In the rows, zero is written as 128.
Named turns come first, each shown by rows before and after it. Which turns, in which order, take the first row of each pair that follows to the second? Write the first one first, as in the answered first pair.
A (before -> after):
[ 99 136 116 135 145 134 110 147 126 121 133 122 126 128 116 146 129  97
 135]  ->  [121 110 138 144 150 142 105 119 130 129 136 117 119 115 109 151 127 104
 137]
[136 146 137 164 130  92 179 107 142 125 138  84 128 142 124 133 118 154
 154]  ->  [ 95 166 109 152 126 105 162 141 134 102 135 101 140 167 126 121 135 134
 152]
[155 117 146 124 133 131 132 102 133 136 116 126 127 131 119 139 124 143
 127]  ->  [139 132 134 130 116 116 164 130 144 131 121 115 120 126 131 122 120 152
 127]
B (before -> after):
[143 190 113 120  77 124 182 140 113 148 125 103  92 116 133  84  83 186
 131]  ->  [156 162 131 141  99 131 169  97 112 158 123  90  86  92 107 103  74 193
 143]
[113 162 160 182 136 116 117  53 135  98 120  95  96 147 102 156 104 115
  90]  ->  [142 168 174 158 131 123  94  60 128 105 113 137 112 165 138 140 123 112
  59]
[110 155  99 126 105 123 180 159 122 122 129 110 120 116 115 129 130 136
 137]  ->  [145 128 126 150 129 135 163 111 122 145 132 100 113  97  95 152 115 148
 152]
[117 104 123 114 127 131 130 151 139 154 147 116 127 148 109 126 118  98
 124]  ->  [124  93 132 116 131 133 121 144 143 154 155 126 125 139 105 135 113 101
 131]
G (before -> after):
[111 136 126 128 126 115 148 140 129 123 128 118 127 134 125 117 122 140
 128]  ->  [124 132 135 118 134 141 106 129 125 123 135 136 141 144 126 131 129 120
 126]
[154 108 141 148 145 153 150 110 133 142 119 126 145 115 124 107  85 151
 107]  ->  [148 130 134 128 135 148 137 138 123 137 119 145 147 127 146  97 104 139
  98]
[116 152 118 106 125 118 119 152 121 109 116 163 133 143 144  96 155 130
 118]  ->  [118 109 133 144 157 128 102  97 118 120 125 131 117 114  93 135 127 133
 162]
[190 146 156 120  86 100 187 108 148 149 117 119 124 105 175 111 109 187
 110]  ->  [218 122 176  99 128 138  99  81 143 153 114 168 138 121 184 137 133 157
 104]
L (before -> after):
[ 98 166 138 122 127 121 105 136 131  98 131 137 136 158 125 136 121 127
 141]  ->  [149 149 170 128 132 121  98 102 127 127 127 143 138 141 129 151 117 142
 134]
[127 125  84 126 128 160  52 111  94 168 185 160 162 113  98 170 163  79
 129]  ->  [186 153 110 102  68 135 116 148 101 187 176 174 161 119 155 109 167 122
  82]
[ 94 125 101 118 153 147  86 148 122 106 137 149 146 154 146 125 153  94
 130]  ->  [176 119 157 119 139 144  87 121 116 144 122 165 145 142 170 116 143 128
 110]
[ 99 155 109 156 107  88 213 160 153 119 135  88 111 132 131  91 118 135
 132]  ->  [113  93 134 183 173 129 133  77 144 131 138  80 110 110  79 154 112 113
 165]

Each pair is 2 to 3 turns apart.
[161 134 130  97 146 171 103 122 124 127 106 211 183 131 152 154 173  91
 106]  ->  [162 140 131 150  94 111 243 126 142 150 101 126 150  86 129 119 121 157
 122] => L, G, L
[ 72 136  98 132 157 145 105 129 114 115 157 121 144 147  98 172 128 115
 156]  ->  [ 83 164  90 132 118 109 175 153 123 128 147 105 138 139 122 137 118 157
 136] => B, G
[249  98 178 147 113 147 139  61 126 189 128 160 121 108 133 129 142 162
  73]  ->  [151  93 126 194 111 101 214  71 150 167 126  66 102  84  64 129  95 173
 126] => B, B, B
[109 148 122  91 143 148  67 141 113 109 121 168 140 162 141 129 157 104
 121]  ->  [ 60 140  93 125 155 134  98 135 121 100 129 116 123 144  92 141 133 106
 161] => B, G
[ 80 132 103 153 101  91 192 145 160 111 121  67  99 121 118  89 105 140
 150]  ->  [ 96 108 109 177 114  93 178 117 161 118 127  65  92 103 100 105  97 142
 157] => L, A
[173 156 139  94  87 111 154 175 132 159 117 192 153 150 215  73 174 169
 115]  ->  [190  76 168 175 151 116 142  63 135 195 123 112 137  82 127 146 136 183
 177] => L, G, L
